The rows of D fall into a few groups, and each row is roughly a mix of its group's hidden directions.
D, 104 rows:
[[ 17 -51 -28  -8  -1 -40 -42  27  15 -25  26]
 [-35 -16  34 -38  20  43 -14  -6 -47  17 -20]
 [ 25  62 -11 -10 -35  45  27   2  -8  16 -21]
 [-45 -21 -21  -3 -49  41  11 -13  38  12  22]
 [-54  -9 -12 -18  18  27 -29  36 -37 -26 -27]
 [ 16  55 -24 -26 -35   3  26  12   1 -54  -3]
 [-28  20 -46  54  32 -20 -28  -7   5  26  12]
 [ 19   1  19  -3  43  28  34  10   3  35 -60]
 [ 29  62  11  -6  10   7  62 -16   6   6 -18]
 [  4  39  42 -11   2 -43  29 -18 -39 -31  23]
 [ 18  51 -47 -18 -53  22  11   8  -6 -16  10]
 [ 37  68  23   6  -5  12  14 -29 -29  -2 -27]
 [ -5 -11 -28  22 -27  -8 -58 -23  46 -24  24]
 [-14  -9 -26  50  22  -3 -23 -35   3  60  -8]
 [  8 -15  16 -21  67 -26   6  45 -33   4 -12]
 [ 33   8  55 -15 -24 -18  28 -53 -11   4  19]
 [ 20 -23  29   5  -6  44   1 -24 -16  69  -6]
 [ 42  11 -30  17  37  31  13   5  52 -32   4]
 [-21   8  25 -26   4  78  19 -11  -1  33   0]
 [-16 -32  30 -26 -30  -9 -56  35 -22  26   3]
 [-33  43  40 -47   5 -36  16  -3 -24  14  16]
 [-17 -35 -39  41 -27  27   9 -36  -5  22 -38]
 [ 36 -25  41 -20  -1 -10  29 -48  -7 -45  -1]
 [-12 -51   6  16  44  55  -5  25 -10  -2 -26]
 [ 18  37 -31  17 -49   3  28  16  52  -8  13]
 [-25  10  35 -38   7  62  13 -10 -36  17 -17]
 [-20  66  11  25  31 -18  29 -10 -17  -1 -38]
 [ 59  -1 -24 -15 -45 -40 -10   9 -12 -34   9]
 [ 14  60  -8 -15  -8  -7  29  10   0 -65  -2]
 [-37 -40   3  22  44 -53 -22  -1  22 -13 -12]
 [-21 -14  45   0  42  12 -15  59 -10  19  27]
 [ 38  -2  17 -18  -8  50 -40   2  37 -44  -1]
 [-11  15 -39  49  21   4 -30  -9 -14  42  42]
 [ -6 -43  46  22   8  31  31 -15 -15  49  -4]
 [-77  33 -13 -33   6   3  -8  13 -15  13 -23]
 [ -7   6 -42  21 -22 -71  -1  12  13 -35  -1]
 [-21 -17  32 -35  47 -19 -23 -17 -53  11 -10]
 [ 68 -41  10   2 -45  -9 -15 -13 -13  -3  18]
 [  5 -64  28 -11   1  14 -23   5 -20  28  50]
 [-19  51   9 -27  39   8  28  -2 -46 -30 -18]
 [ 45  -2  23  -6  15 -33  29 -26  32  22  51]
 [-30  32  13  -1  79  -4  -6  18  -9   3 -23]
 [  1 -38  -6  20 -44 -43  57  10 -16  10  -2]
 [ 43 -25  35 -21 -18  35  11 -25 -32   8  43]
 [-26 -57  19 -22   6 -10 -30  51   0   2  31]
 [-53   5   2  12 -31 -11  -5 -17 -63 -19 -25]
 [ 33  -1 -14  62 -44 -18 -11 -42   4  -5 -13]
 [ 23  36  33 -22   8 -36  18 -50 -26  30 -15]
 [-31  24 -26 -38 -21  57 -19  -4  35  -9  18]
 [ -8 -55   1  16 -28 -27 -19  16 -26  57   1]
 [-36 -27   7 -47  43 -29 -33  30 -19   3   9]
 [ 13  22 -29   7 -68   7 -22 -32  29 -25  16]
 [ 25  48  27  -7  21 -19  25 -10  -9 -60  24]
 [ 26  47   9 -33 -32  19  40   3   2 -37 -31]
 [-20  -5  44  48  50   7   3 -24  -7  34 -20]
 [ 30 -49 -12  40  40   3   6  29  40   8 -14]
 [ 30  -6   0  34  -1 -22  10 -35   9 -33  66]
 [ 47 -11  13  43 -12  27  33 -37  26   2  32]
 [-15 -13  -2 -33 -16 -68 -46   3   3  20  22]
 [-10  28 -31  29  -8  44  27  21   6 -58  11]
 [-31  36  14 -59   8  36 -30  11  29  -9 -11]
 [-30   2  -2   8 -27   0  39 -64 -20  33 -25]
 [  0  58 -52  19  -5   5 -10  15 -15 -13  48]
 [-26 -65 -11 -17  -9 -29 -36  27   7  -8  31]
 [ 30  -9  16 -12  -1  22 -56  42  14 -47  11]
 [-15  45   1 -36 -32 -57 -18 -23 -24   7   2]
 [-43  -4  31 -27 -41  -7  -4 -34 -32  41 -17]
 [-30 -17 -37  25  19 -24 -42  21  -4   5  55]
 [ 23  20  -4 -28  21  34 -71  -7  18 -20  16]
 [ 20 -40  -8  32  44  13  17  21  30 -28  43]
 [-39 -27  29   5  36  15  48  15 -17  41 -14]
 [ 29 -47  10  42  57  24  17  -2   6 -14  11]
 [-14  50   3 -28  38  -5 -11  42   4 -49  13]
 [ -5 -15 -23  10 -59 -34 -39   0  26  -4  40]
 [ 19  29 -18  30 -37  -8  18 -24  16 -39  53]
 [ -4   1 -28  17 -78   4 -24  10  31  17 -16]
 [-24  35  23 -28  32  46  39   9 -22  24 -21]
 [  3 -40   5  13 -23 -45 -50 -34 -10   5  36]
 [-22 -26 -12  26  17  12 -39  19 -10  61  36]
 [-24 -27  -8  49  43 -23 -26 -28   7  41  -6]
 [ -4 -21 -35  41 -55  -5 -33   4  22 -26  28]
 [-12 -23  27  -9 -26  59  43 -14  -7  41   3]
 [ 16  10  30  28 -37   8  56 -31 -27  28 -19]
 [-21  55   5   1 -33  49  31 -34   5  12 -13]
 [-43   4 -15 -44  18  57 -21  15  28   2  17]
 [ 33  26  18  17  11 -21  12   1 -23 -73  22]
 [ 24 -14  32  21  24  -8  22 -71   0   2 -30]
 [ -6  16 -46  23 -22 -59 -26  16   9 -38   8]
 [ 16  15  33  -5   6 -55  47 -20 -20  27  32]
 [  6  69   5  20  33 -10  30  -8   4 -39 -24]
 [ 31 -28 -25  24  12  19 -42  51  19 -34   4]
 [ -1  34  13  -2  28 -57  52  -3 -21  10  29]
 [ -2 -39   9  15   4 -14   2 -52  19  32 -57]
 [ -6  14   7  56  58   2 -12 -22 -13  38  20]
 [ 14 -12  30  18 -32  48   1 -46 -16  36 -30]
 [-16 -71 -23   4 -29  -9 -19   9  33   0  33]
 [ -7   7  48 -46  -4 -29 -37  41 -19   4  26]
 [ 41   2  -6   4   1  52  13 -41  52 -16 -10]
 [ 44  -7  33  20   8  20  28 -39   4  46 -32]
 [ 20 -32  18 -30   1  -5 -26  31  32  60  20]
 [ -4  24 -45  -5  51  23  16  24  52   4  -3]
 [ 25 -25   0  -6 -41  44 -45 -30  26   0  31]
 [-28 -13  -5 -24 -15  39 -65  36   8 -11 -22]
 [-12  55 -48   1 -18 -21  11   9  21 -39 -32]]
In each list below, one row fits none of the groups, and each other row fits one group, some only roughly. Which row is it?
  * z344: [ -6  38  33 -68  22   2  -9  18  29  10  18]
  * z223: [ 14  -7   7 -20 -69  40  39 -17  -9  21   6]
  * z330: [  1 -47 -42  41  10 -15  -8  39   2  41  -2]
  * z152: [ -6  35 -31   5  -8  14  31  37  30 -48  36]
  * z121: [ 11  21 -30  42 -12  43  29  24  23 -16 -44]
  * z884: [ 47  45 -15  -2 -27  38  25 -33 -23  -8  22]
  * z97: [-63 -12 -36   3  -6  18   1 -19  -2  42 -38]
  * z194: [  6 -32 -27  -4  21  24 -39  56  40  14  -2]
  * z389: [ 37   5 -13  24  43  33  24  43  27 -33  10]
  * z239: [ 13 -35  -6  22  63  19  20  43  16   1 -23]
  * z189: [ 42   6   5  27 -23   0  34 -21  38  49 -30]
  * z306: [-24  22 -75   9 -36  -5 -24  17  13  18  -3]
  * z892: [ 24 -14  56 -23 -20 -39   8 -13 -11  41  31]
  * z626: [  0  18  -3 -36  20  58 -23   7  55 -17  -9]

z389
  * z988: [ 15  51  27  28  -2  41 -17 -53   0  12 -13]
  * z521: [-50  12   1 -35 -12  52 -39   0   9  -1 -32]
  * z128: [-21 -16  -3 -43 -41  -3 -12  67  11 -21   0]
  * z217: [ 19  -2  31   6 -33  15   7 -61 -10   6  52]
  * z272: [-19 -49  -4   7  50 -32 -47   9 -24 -15  -3]
  * z167: [ 31  -6 -28 -39 -47  19 -40   3  20 -25  29]
  * z619: [ 14  -1 -22  13  61  -6  41  35  22 -37  12]
  * z561: [ 12  19  49  -6  40 -17  35  -1   2 -57  -8]
  * z881: [  4 -79  17  -7   2   4  29  25 -17  29  14]
  * z320: [ 36 -53  36 -15 -16  20  12 -47 -18  21   0]
  * z546: [-57 -39   5  -3  12  63   2 -11   0  15   2]
  * z644: [ 16  14 -28   3  15  -8  31  39  46 -30  49]
  * z977: [ 47  42  18 -16 -26  26  35 -17 -39   5 -20]
  * z106: [ 23  38 -26 -48 -27  20 -33  -2  14 -42  16]

z546
  * z305: [-14  31  10 -33  -4  11   3  79   1 -24   6]
  * z772: [ -9 -39  29 -30 -39   7 -36   0  -1  57  -5]
  * z869: [-31  36 -25 -22  55 -11   9  45  21  15  11]
  * z958: [-21   6   7  -6   0  47 -14  40 -11 -58  36]
  * z936: [ 29 -21  -1  19 -41 -56 -23 -34  20  29   8]
  * z129: [ 40   5  65 -43 -19   7 -11 -18  21  -5  21]
  * z656: [-39  14  42 -42 -29  -3 -38   8 -37 -18  -5]
  * z863: [-16 -33  31   4 -35  42 -25 -40 -17  13  38]
  * z184: [ 41  51   1  27 -33   1 -36 -42   3 -13  -7]
  * z248: [-15 -68   1 -21  25 -16  17  50 -11  14   8]

z958
  * z797: [ -6  34  31 -48  44 -24  18 -20 -40   7  -3]
  * z343: [  1 -15 -21  35  12 -38  -5 -67  13  15 -30]
  * z71: [ 15 -28  44 -26 -32 -12  -7 -20  11  60  20]
  * z938: [-27 -24   6 -16  51 -42 -28  -1 -39 -25  24]
  * z914: [-17 -30  20   1  57  45   3  -1 -40 -28  10]
  * z649: [ 17 -38  21   2 -12 -13 -52  57 -24   0  23]
  * z697: [-22  55 -16  -3 -43 -20 -13 -22 -39 -21 -28]
  * z834: [-14  36  32 -46  14  -4 -32  41  -5 -39  14]
  * z534: [-18 -57  -9  20   4  -1  21  24  26  34  50]
  * z776: [-61  -1 -42  -5  13  -1   4  26  -1  50 -23]

z534
  * z233: [-39  -6  13  -9  39  56 -39  -8  29  20  13]
  * z362: [ -7 -30 -10  23   3 -50  30   7 -27  60  11]
  * z606: [-34 -21  16 -17  41  57   1  12 -37 -27   6]
  * z765: [ 24  13  31 -43 -40  44  26  29  -1   0 -28]
  * z722: [ 14  11  -1  30 -13  56  39 -18  19 -33  40]
  * z482: [ 25  14  25   6   6  60  57 -16  15   4  21]
  * z746: [  2  34  -9  52   4 -65  -1 -15  -1 -21 -22]
  * z960: [-35  16 -62  37   9 -38 -24   1  20 -10  -5]
  * z5: [ -3 -74  28 -19   6  -5 -21   0 -47  -4   2]
  * z687: [ 36 -29  15 -41 -39   4  15 -19 -14 -39  40]

z5
  * z431: [  0   0 -28   6 -31  44 -15   5 -12  71  11]
  * z117: [-11  48 -37  14  14 -19  -9  18  -5 -56  36]
  * z932: [  9  60 -13 -15 -16 -58 -28  15 -23 -12   5]
  * z852: [ 29 -27  27 -35 -39  41   2  13 -27  35  23]
  * z535: [-56  15   5 -32   7  52  -6  21 -36 -22  -1]
  * z13: [ 40  13  48 -32 -17  48  29   6 -24   3  15]
  * z840: [  2  12 -30 -16 -29 -36  22 -20  24 -61 -27]
  * z249: [ 26  40 -21   5 -15 -72  22  -9  23   6   8]
  * z269: [-34  43 -53  43  22 -23 -19  15  10   5   6]
  * z851: [ 28   6  52 -38 -14  43  23  39 -14   2  12]
  * z758: [ 13 -13  61 -19   6  42  -1  29 -28  21  33]
  * z847: [  1  54   4 -23  19  21  47 -40  35  -9 -10]

z932
  * z175: [ 13   4 -40   2  12 -39   9  57  49   4 -14]
  * z4: [-10 -29  43 -26  -7  33  -1  44   3  46 -27]
  * z261: [-21  30 -13   3 -13 -12  14  13  33  10 -77]
  * z859: [ 14  17 -11  34  25 -34   9 -41 -29 -51  25]
  * z199: [  5 -32  -6  32  32 -40 -63   3  21 -14   9]
  * z420: [-18 -17   1  23 -56  66 -14 -11  -2  12 -17]
  * z886: [ 43  10  -5  -1  16  35  32 -39  59   0   2]
  * z970: [ -5 -24  15 -15   5  36 -21  57 -17  33  45]
  * z691: [-14  45  -7 -39 -15 -24  13  -2   4 -21  64]
  * z950: [ 15 -46 -15  41  -3 -34 -24  47 -32  -1  13]
  * z556: [-14  11 -37 -22 -50 -25  13  -3  28 -28 -48]
  * z757: [-18 -19   2  15  -5 -27 -48  24 -38 -32  48]
  * z332: [ -7  -8 -59  23  22  33  20  -6  44  27 -22]
  * z459: [  1  39 -47  21  -4 -36   7 -36   7 -50  -9]
  * z964: [ 29   0  22 -30  65 -21 -16  33 -31  -4 -13]

z757
  * z750: [  2 -39  73 -18  22  10   1  26 -14  15  21]
  * z679: [-60 -24 -32  -6  -3 -39  26  37  20 -11   7]
  * z475: [ 49 -10  12  41  -3 -22   4   2 -29 -58  20]
  * z563: [ 18  16  48 -47 -15  32  34  35  -5 -12 -21]
  * z806: [ 25 -45  17  13  26  50 -16  28  -8  41 -18]
  * z92: [ 14 -58   8  39 -10  -6 -53 -24 -12  18 -16]
  * z221: [ 25 -32  17 -24 -45  37  10 -25  -2  45 -28]
  * z698: [-16 -30  20 -12 -14 -15 -43 -17 -25  47 -49]
  * z286: [ 51  -7  22  54   7 -46 -23 -25 -10   0  -1]
  * z808: [ 14  -1  -9  30 -61 -37 -35 -42  -2  11  -1]
  * z744: [ 23  21   8   8  10 -70   4 -46 -13  -6  32]
  * z519: [-39 -34  -3   9 -47  13  -3 -33 -22  37 -37]

z806
  * z835: [ 33  69 -16 -33 -14   2  12   9 -29 -24 -18]
  * z466: [ 57 -18  46   5 -12 -37  -4   8 -22 -22  33]
  * z146: [-10   8  21  -1 -42  -9 -27 -52 -50  20 -24]
  * z920: [-46 -30  -5  32  38  -6 -48  -2  38   0   9]
  * z681: [  2 -12  26  24  14  61  10 -32 -41   0 -37]
  * z123: [ -4  -4 -26  -9 -24 -72 -40  22  23  16  -5]
  * z755: [ 29  20 -10  34 -21  27  47 -20  32 -24  38]
  * z81: [ -6  47 -13 -36  27   0  40  52  24  -7  -8]
  * z877: [ -4  77 -32   9  -5  15  14  32   1 -27  10]
  * z207: [-35  50 -35  -9  35  29  26 -12  21 -25 -21]
  * z928: [-17  13 -51  41 -27 -13 -43  -8  32 -25 -17]
  * z216: [-10  21   4  21 -16  45 -47 -43  44  -6  10]
  * z880: [ -7 -27 -54  60   7  -1  -1  23 -23 -23 -22]

z928
  * z942: [-20  41 -33  -6  30  43  18 -12  42 -25 -23]
  * z949: [ 23 -11  48   6  13   7   7 -66 -37  19   7]
  * z423: [  2  32   7 -25  27  -6  57 -36  33  36   4]
  * z568: [  2   7 -33 -54 -21  30 -39  11  27 -25  32]
  * z559: [ 56 -52 -19  48  -4  -5  12  -4  15  23   0]
  * z543: [ 23  19 -10 -11  16 -79   1  11  24  23 -22]
  * z205: [ 38 -35  47  -3 -33 -30 -27   1 -22  29  23]
  * z450: [  6  11 -13   6  18 -11  -6  20 -16 -52  72]
  * z832: [ -4 -39   1  39  16  11 -30 -27 -38  -5 -53]
  * z23: [ -1  57  17 -20  16   5  28  39  15 -45 -25]
  * z516: [ 13  59  15 -22  -5  32  22  50 -15 -23  15]
  * z349: [ 44 -42   1  37   1 -35  -8  38 -18  -3  34]
  * z298: [  3   6  46  33  50  12  19  -8 -32  36 -27]
  * z607: [-68  28 -13   0  20  26 -12 -16  11  42 -19]

z607
  * z551: [ 83  -6   2  15 -18  10   0 -41  -6   3 -10]
  * z312: [ 30 -42  48 -28 -23  35  15 -20 -11  33 -11]
  * z478: [ 19  15   9 -19 -37  47  21  -6   4  40 -52]
  * z462: [-49   6  -1 -28 -55  37 -32   9 -25  -4   5]
  * z788: [ -9 -15  -4   2  -7  68  12  37  24  24 -42]
  * z612: [ 19 -24   0  12 -19  15  32 -58  19  53 -11]
  * z391: [-18 -37 -44  53  -8 -11  20  -8 -23  36 -21]
  * z883: [ 10 -57   6  10 -15 -40 -47 -11  18  33  17]
  * z17: [ 12 -70  -6  26  -3 -55  -1  20  -6   2  14]
  * z410: [ -6 -68  13  18 -41  19  -2 -18  18  28  29]
  * z540: [ 33 -12  34  24 -28 -48  19 -16 -41  -3  31]
  * z166: [-55  51 -23  -5  29 -13  42  -9 -15  -2 -11]

z551
  * z59: [ 17   0  20  43 -47  18  13 -31 -37  35 -23]
  * z518: [-18  -9  38 -34   0   8 -19 -30 -47  38 -37]
  * z19: [ 20 -18  58 -27  22 -15  26  -8   1 -56   1]
  * z473: [ 39  45  24  12 -19 -11  33 -58  -3   9  11]
  * z368: [-13 -15 -52  41   3 -25 -42 -35   8  21  22]
  * z313: [  0 -40  -5 -18  16 -18 -25  50  33  40 -33]
  * z922: [ 53   7   9 -17 -38  31  32 -45 -14 -22   8]
  * z696: [-13 -60  14  32   1  16 -38 -20  35  25  21]
  * z31: [ -6   1 -28  -9   2  15  26  61  49 -19  34]
  * z119: [-32  27  31  13  48  50 -18 -25  10  24 -11]
  * z469: [  2  21  -1 -35  59 -32  26  42  16  12 -19]

z59
  * z111: [-25 -14  15   5 -33 -22 -40  27 -63 -19 -12]
  * z828: [  0  46  -2 -53   5 -47  17  22  21   1  32]
  * z542: [ -4  23  -7  19 -35   3  10 -74  29 -25   9]
  * z30: [-16 -36 -13 -13  38 -49  20  54 -15  -7  -9]
  * z70: [ -5  56   8 -40  34  11  53  12  -9 -14   5]
  * z855: [ -7  19  -2 -41   4 -43 -15  23   7  39 -55]
  * z536: [-40 -46 -24 -44   1  21  19  42  14  16  13]
  * z680: [-25   1   2 -56  23 -50 -19  34   5  28 -18]
  * z996: [ 29  47  42  -1   9  50  30  -5 -27  20  -1]
  * z509: [  3  24  30   6 -14 -29  44 -61 -32 -12   6]
  * z492: [  2  30 -22 -37  -5 -69   2  28  30   8   4]
  * z144: [-18  28 -75  34 -11 -20 -20 -18  10  13   0]
  * z971: [ -6 -41  48 -37 -17  23   0  37   6  26 -33]

z542
